Turns, then the turns between two rows, first turn first; the first pair answered:
j_490:
[  1.2 -49.8 -22.6   8.7  33.4 -16.9 -16.7 -36.0  11.5  -9.6  28.4   7.3
 -13.9  31.7] -> [  1.8 -59.4  -5.1  18.5 -21.2 -31.1 -16.6  10.0  27.4  -4.2 -21.7   8.9
   6.1 -22.5]
[ 22.9  -2.2 -16.5 -22.6  26.1  19.7  12.6   3.0  -9.0   7.3 -16.8   9.0
   4.4  15.6] -> [ 28.0 -24.7 -12.2 -14.1  12.8  17.1   5.3   6.7  -1.7  15.3 -22.4  13.6
   8.5  17.8]
[ 43.0 -13.6 -15.9  14.0   6.4 -15.1  -5.5  21.1  16.2  22.5  -3.6  37.3
  27.9  27.8] -> [ 33.6  17.6 -14.6   6.3  -1.1 -20.5   6.6  46.3  17.6  14.8 -24.6  30.0
  29.0  -6.8]
j_614:
[ 32.6 -51.9  13.3  23.8 -26.6   9.8  -0.8 -26.4   1.3  16.7  -2.2   5.0
 -10.3  -4.7] -> [ 26.6 -23.1  14.0  14.5 -43.2   5.5  11.7  11.4   4.5  12.2 -29.0   3.3
  -2.1 -44.9]
[ -1.7 -23.9  24.3  -7.0  -8.0  -0.2 -11.4  -2.1   5.9   8.5  -6.7   8.4
 -11.0  -3.7] -> [ 15.1  -2.5  -3.1  -1.0  -3.7  -1.5   1.2  21.9   7.3   4.8 -18.9  14.8
   7.6 -13.3]
[ 29.4 -15.7 -12.5 -19.0 -11.7   3.9 -24.8  35.5   3.0 -12.9 -21.9  19.9
  -3.0 -29.8] -> [ 34.8 -38.5 -17.7 -10.0   1.0  10.3 -31.5   6.8   1.2  -2.9   2.7  22.4
 -10.9   5.8]
[-14.0  35.2 -27.9  -2.2  19.0   9.7  23.2   6.1 -13.4 -17.7  16.1  10.4
   2.8  17.2] -> [-39.2  10.5   5.5  -7.1  13.3  12.5   8.6 -24.6 -12.3 -17.8  23.2   2.3
 -12.6  23.3]
j_706:
[  4.0 -25.4   8.1   5.5 -12.6 -11.8  -0.5  41.4  13.3  11.9 -25.5   9.0
  11.0 -11.8] -> [-34.1  10.8  28.8 -20.2   9.8   1.8   9.6  20.7   4.6  -6.3 -12.9 -13.9
 -12.1 -20.1]
[-34.8  -0.2  33.9 -19.5  -6.2  -0.1  -7.0   8.1   2.6  -4.5 -12.6 -21.6
 -16.4 -17.7] -> [-17.1  -0.4  10.6 -15.1  27.8  14.0  -6.5 -18.7 -10.7  -0.6  21.5 -11.4
 -21.0  28.9]
[  4.8   1.3  -3.3  -7.8 -31.7   3.5   4.3  43.8  10.1  22.5 -30.2  12.9
  20.1 -37.4] -> [-29.7  45.2  13.4 -37.3  10.9  22.6  13.5  10.6  -4.6   0.7   1.1  -5.7
  -4.9 -31.0]
[ 19.8  19.4 -24.0  10.9  18.7   1.8 -13.3  -5.4 -14.5  -4.3  29.8  11.8
  11.8  16.4] -> [ 27.6   0.7 -17.4  23.2 -13.8  -7.5 -17.3  23.8  -0.4   2.7  -4.4  15.9
  25.2  -8.2]
j_217:
[ 20.0 -42.5  11.0  -4.7 -23.0 -21.2 -12.5  12.5   7.9   8.5 -28.5  18.3
  12.1   7.6] -> [ 35.0  -6.8 -22.2  -4.1  -5.2 -16.9   4.2  34.8  -1.7   6.0 -29.6  19.7
  21.2   5.3]
[ 15.1  26.7 -11.5   7.5   2.8  -5.4   9.2   7.6  -1.7  -2.2  -8.4  24.1
  32.2 -11.3] -> [  6.3  40.1  -6.6  -2.2  24.1   5.9  13.0 -10.9  -6.3  -6.5   6.5  18.6
  18.2   0.9]
[-47.0  59.8  49.5  17.0  13.7   6.2  38.9 -12.9 -34.3  -0.2   3.1  -8.0
 -10.0 -63.1] -> [-51.4  37.1  65.7  16.5   3.6   2.1  28.0 -21.7 -28.6   4.5  -0.1 -12.3
 -17.0 -63.7]
Now pairs of rows:
Each pair is 2 to 3 turns apart.
[-19.4   5.3   2.5 -15.8  10.2   6.5 -10.0 -33.3  -9.9 -10.1  34.0 -31.2
 -35.6  26.3] -> [  9.5  39.2 -43.7  -8.6  15.4  -0.1  12.6  20.1 -16.2 -12.4  12.4 -16.1
 -12.6   9.0]  j_614, j_217, j_614
[  8.1 -29.5 -25.8  13.3  12.1  10.3   4.7 -36.7   4.3  -9.2  26.5 -28.7
  -8.4  27.7] -> [  0.1 -35.5  -7.5  12.5 -39.9  -3.7   6.8  11.1  16.4  -5.9 -21.3 -35.6
   4.9 -35.0]  j_217, j_490
[ 19.0 -33.4 -17.6  21.3  -2.3 -10.2 -22.5  -2.9   5.6  10.7   4.8  14.4
  11.9  39.7] -> [-41.3  16.6  28.0 -24.5   0.4  -4.6 -10.4  -7.8   1.2 -16.2  -0.8 -18.3
 -19.3 -11.4]  j_706, j_706
[ -2.7 -47.5  21.3  22.8 -50.1  15.3  21.0   2.2  11.2  11.5 -14.9  -5.2
   6.5 -22.5] -> [ 28.9 -27.1 -29.7  32.7   3.6  24.5  28.8 -12.4  -5.5  12.6  22.0   9.2
  13.8  32.5]  j_490, j_490, j_706
[-19.5  72.2 -26.2 -31.1  56.6  12.9  19.8  -5.0 -20.1 -19.1  19.2  -2.5
  -6.0  15.6] -> [ 49.8 -22.0 -54.3  24.4   2.4  -8.8  -2.9  34.7   8.5  21.7 -15.7  37.0
  41.2  31.0]  j_706, j_490
[ 15.8 -35.2 -19.0  31.2 -28.8 -41.4 -23.6  19.1  -9.4  12.6 -23.0  -7.7
   8.5   8.1] -> [-35.7 -20.9  28.8   1.2 -21.1 -33.3 -25.8 -13.2 -12.1  -5.4  -7.4 -33.4
 -27.3  -7.1]  j_490, j_614, j_614
[ 33.1 -47.9 -12.7  31.1   6.2   5.5 -22.5 -22.5   8.4  22.3  11.0  29.0
  -9.3  24.3] -> [-31.4  12.0  43.7 -13.3   2.2   9.2  -8.4 -19.5   8.2 -10.5  -4.2 -10.5
 -41.0 -41.8]  j_706, j_706
[-30.6   5.7  44.3  -8.8 -22.5  -8.6   3.8  22.1   4.2   1.5 -37.1 -13.3
 -16.4 -30.9] -> [ -7.6  58.4 -12.9 -13.9  39.7   4.6  23.1  18.8 -22.8 -13.4  -2.1  -6.7
 -14.1  13.7]  j_490, j_614
[  0.9  52.2 -21.1 -13.4  27.2   5.0  13.1   8.6   0.6  -7.8   4.0 -15.2
  -2.7  -2.7] -> [ 25.6  19.1 -33.3   7.6  -3.4  -9.4   2.8  35.9  13.6   4.1 -17.7   1.4
  18.1 -14.2]  j_706, j_706
[ 57.1 -24.8   1.4  24.9  -2.2  19.1  -7.5   7.0  -2.7 -14.3 -39.8   8.9
  35.2   6.9] -> [ 40.0 -30.5  14.5  13.8  27.0  31.3 -16.5 -34.1 -12.4 -18.0  -8.0   1.9
  12.1  38.3]  j_490, j_614
[-25.6  56.1 -16.1 -21.8  58.8  16.7  16.6 -22.5 -20.1 -18.0  37.8 -15.3
 -23.1  24.3] -> [ 17.3 -13.4 -14.9  19.5 -41.0 -15.0  -0.9  59.5  18.0  20.0 -45.3  10.8
  30.8 -36.0]  j_706, j_706
[ -4.1  18.9 -28.1   0.2  37.7  16.5  -7.7 -20.1  11.6  -4.0  12.5  12.3
 -19.7  18.6] -> [ 17.5   6.8 -40.5  13.9  21.7   6.6  -8.6   1.6  17.3   5.1  -1.1  25.0
  -6.0  14.8]  j_706, j_217
[-18.4  45.4   1.6 -15.8  14.3   9.0  11.0  13.5 -13.6 -18.4  -1.6 -13.2
  -8.6 -13.5] -> [ -1.8  41.7 -19.6 -10.7  26.4  12.9  14.8  11.7 -17.3 -12.8   6.2  -9.7
  -0.8   0.8]  j_217, j_614
[-16.9 -38.4   0.1   7.8  15.1  11.5 -29.5 -43.9 -18.7  -8.7  17.1  -4.7
 -14.2  27.2] -> [-31.1 -27.2  20.2  -2.7 -29.5   1.3 -25.8   5.3 -11.3 -17.4 -30.9 -11.8
  -1.9 -39.1]  j_490, j_706, j_217
[ -0.1 -11.0   8.6  -2.3 -40.8  -3.3 -27.1  -6.7  18.9   9.9 -29.1 -14.6
   4.9 -26.2] -> [-22.4   3.8  18.5 -16.9 -33.5   1.9 -22.7 -20.5  16.3   2.0 -17.2 -22.7
  -9.1 -22.6]  j_706, j_217
[-22.5 -14.9  36.5 -21.7 -41.8   1.4  -1.6  -7.9  24.4 -19.2  -8.2  -4.1
  -0.1 -13.4] -> [ 11.3  43.2 -32.4 -16.7   9.4   8.1  27.5  20.0   1.8 -29.1   2.0   9.0
  16.3   4.8]  j_490, j_614
[ 40.2  32.7 -56.9   8.7  29.6   6.1  17.3  18.3 -16.0  -4.5  18.4  12.4
  15.2  27.8] -> [ -5.4  38.7   7.6 -16.1 -24.3  -1.2  16.0  46.8   0.2 -17.8 -30.8  -9.1
   6.3 -57.1]  j_490, j_490, j_706
[ 21.7 -51.2  -6.6  26.8 -37.1  -4.7 -20.0  33.6  -1.5  26.6 -24.0  15.2
  29.5  -9.4] -> [ 41.0 -22.2 -40.5  29.9 -12.7   3.4  -1.8  53.1 -12.0  23.1 -14.5  22.9
  35.7   0.1]  j_614, j_217
[ 39.3   7.3 -51.6  17.8  11.3  -2.0   8.7  29.8  -4.8  10.7   0.8  22.9
  28.5  24.5] -> [  5.9  38.9 -19.6  -5.7 -11.6  -7.9  16.5  52.3   3.8  -4.8 -30.4   7.1
  23.0 -37.1]  j_490, j_490, j_706
[ -3.1  17.6   5.3  -5.8  19.9  12.9   5.6 -24.2  -3.2  -7.5  21.6  -0.1
  -2.0  17.8] -> [  7.7 -18.9  21.0   8.9 -25.8   0.6  -8.9   3.0  16.7  10.3  -8.7   4.7
  15.4  -2.1]  j_490, j_217, j_614
[  5.0  20.3 -36.6  16.9  11.1  10.8   1.7  19.1 -12.6  16.2  11.8  -6.1
  12.8  11.3] -> [  5.3 -28.0 -12.9  23.7 -24.4   0.9 -18.8   9.3   0.3  34.8   6.6  -4.1
  14.5  12.2]  j_614, j_706, j_217
[-48.3  19.9  58.3 -11.1 -31.6  -5.9 -16.3 -23.3  16.0 -14.7 -11.4 -15.2
 -32.0 -29.1] -> [ -8.4 -51.9  41.2  22.4 -40.9 -11.1 -39.2 -36.0  30.2  12.8  -0.8   6.9
 -12.2  17.3]  j_706, j_490
[ 22.6 -28.7  -6.9   9.5  10.5  -6.3 -18.1  -7.1   2.5  18.7  18.6  15.0
  13.9  20.3] -> [  3.8 -39.0  23.1   1.7 -16.7 -12.0 -22.6   5.3  12.7  18.8  -6.5   3.4
  12.1 -16.2]  j_490, j_614, j_614
[ 24.6   4.1   0.6  -4.2 -32.9  -8.3 -22.3  18.8   8.7  14.5 -41.3   6.6
  14.5 -55.9] -> [ 11.7 -41.3  28.0  -1.4 -20.7   0.8 -43.5 -49.6  13.4  27.4  -0.6   2.4
  -6.5  -6.6]  j_706, j_490, j_490
